grid = [-1.12  0.39  1.56  1.49  0.61 -0.16  0.21  1.37  1.16  1.30  0.28]
The last entry is 0.28
The second entry from the right: 1.30
The second entry from the left -> 0.39
Read off the entry just left of 0.21.
-0.16
The entry just right of the largest entry is 1.49
The first entry from the left: -1.12
Read off the 3rd entry from the left.
1.56

[[-0.065, -0.013, -0.008, -0.049, 0.063, -0.113, 0.056, -0.027, -0.089, 0.141, -0.078],
 [0.071, 0.112, -0.007, -0.075, 0.006, -0.057, -0.033, 0.013, 0.054, -0.021, 0.009],
 [0.026, 0.093, -0.110, 0.056, 0.043, -0.015, 0.154, -0.055, -0.096, 0.218, -0.111],
 [-0.132, 0.032, 0.011, -0.051, 0.072, -0.068, -0.009, 0.048, 0.064, -0.060, -0.098],
 [-0.065, -0.024, -0.199, -0.044, 0.087, 0.062, -0.061, -0.049, -0.015, 0.044, 0.115],
 [0.016, -0.058, 0.048, 0.021, -0.029, -0.096, -0.068, -0.047, 0.049, 0.017, -0.102],
 [-0.003, 0.016, -0.153, 0.082, -0.033, 0.203, -0.027, 0.109, 0.086, 0.019, 0.001],
 [-0.086, 0.079, 0.060, -0.126, 0.061, -0.099, -0.012, -0.075, -0.013, 0.047, 0.000],
 [-0.089, 0.136, 0.051, 0.157, 0.033, -0.147, -0.054, -0.118, -0.073, 0.002, -0.041],
 [-0.074, -0.074, 0.063, -0.006, -0.101, -0.031, -0.051, 0.095, -0.019, 0.022, -0.025]]
Indices start at 1.
Find the entry directly above 0.009.
A: -0.078
Find the entry just left of 0.064.
A: 0.048
The entry in the bottom-right corner -> -0.025
The entry directly above -0.111 is 0.009
The bottom-left entry -> -0.074
The entry directly below 0.093 is 0.032
The entry in row 1 and column 1: -0.065
Find the entry at row 1, column 3.
A: -0.008
Find the entry directly above -0.025.
A: -0.041
Find the entry just left of the largest entry.
A: -0.096
Find the entry just left of 0.115.
A: 0.044
The entry directly above 0.115 is -0.098
The entry in row 2 and column 1: 0.071
Find the entry at row 3, column 2.
A: 0.093
The entry just right of 0.079 is 0.060
The entry at row 3, column 1 is 0.026
The entry at row 2, column 2: 0.112
The entry directly above -0.061 -> -0.009
The entry directly below the smallest entry is 0.048
The entry just right of -0.113: 0.056
Find the entry at row 3, column 3.
A: -0.110
The entry directly below -0.024 -> -0.058
The entry just left of 0.086 -> 0.109
Find the maximum.
A: 0.218
The entry just left of -0.008 -> -0.013
The entry just left of the smallest entry -> -0.024
The entry just right of 0.060: -0.126
Find the entry just right of -0.101.
A: -0.031
Find the smallest entry.
A: -0.199
Find the entry just right of 0.095.
A: -0.019

M = ((-509, -193, -39, -467, -127, 190, -533, -407, -192), (70, -288, 26, 201, 374, -474, 310, 104, -21), (-82, 205, 117, -311, 405, -134, -614, -568, 81), (290, -605, 225, -156, 355, -154, -406, 551, 18), (-424, -359, -619, 66, -389, 136, -435, -108, 661), (-58, 641, 209, 667, 412, -463, -393, 31, 42), (127, -43, -612, 236, 516, -241, 587, -493, -546), (-304, 344, -309, 409, 337, 18, 621, 8, 564), (-260, -70, -33, -537, 279, -95, -64, 337, -395), (45, 422, 264, -531, -210, -363, -14, -487, -518))
The entry just left of the largest entry is 209
Which number is the entry just right of the largest entry? 412
Which number is the entry just right of -311? 405
The entry just right of 551: 18
Which number is the smallest entry? -619
The entry just right of -474 -> 310
The entry just right of the smallest entry is 66
Which number is the entry just left of -537? -33
The entry just right of -193 -> -39
Which number is the entry just right of 117? -311
Which number is the entry just right of 310? 104
Which number is the entry just right of -210? -363
The entry just left of 374 is 201
The entry just left of 31 -> -393

Read these off the table that follows. Rows and columns are numbered from 1.
1) Report the entry just right of -28.
2) Report the top entry of the column that holds the largest entry.
3) Report the entry in row 1 and column 3.
4) Report the entry in row 2 and column 1.
5) Report the entry directly above -8.
6) Report the entry directly below the largest entry.
7) Report the entry directly below the smallest entry.
8) Report the entry at row 1, column 1.
[[  6 -26  -1  10  -6  21  23 -16  10 -13  -4]
 [-17  -4   2 -10   7   9  -2  10   9   1 -25]
 [  1 -19 -17   9 -11  -7 -10  10  15   6  27]
 [  6 -14  -1 -12   2 -12  76  -4  33 -13  16]
 [ 15 -15 -14 -18 -11   1 -25  -3 -31   2  35]
 [ -2  -4   1  -4 -21  -5  61  -5 -27   1  -9]
 [ -2  -1  20   5  -9 -13  -6  10  33   3 -26]
 [ -5  10 -17  -8   6   1 -16   6 -28   2 -11]]
1) 2
2) 23
3) -1
4) -17
5) 5
6) -25
7) -27
8) 6
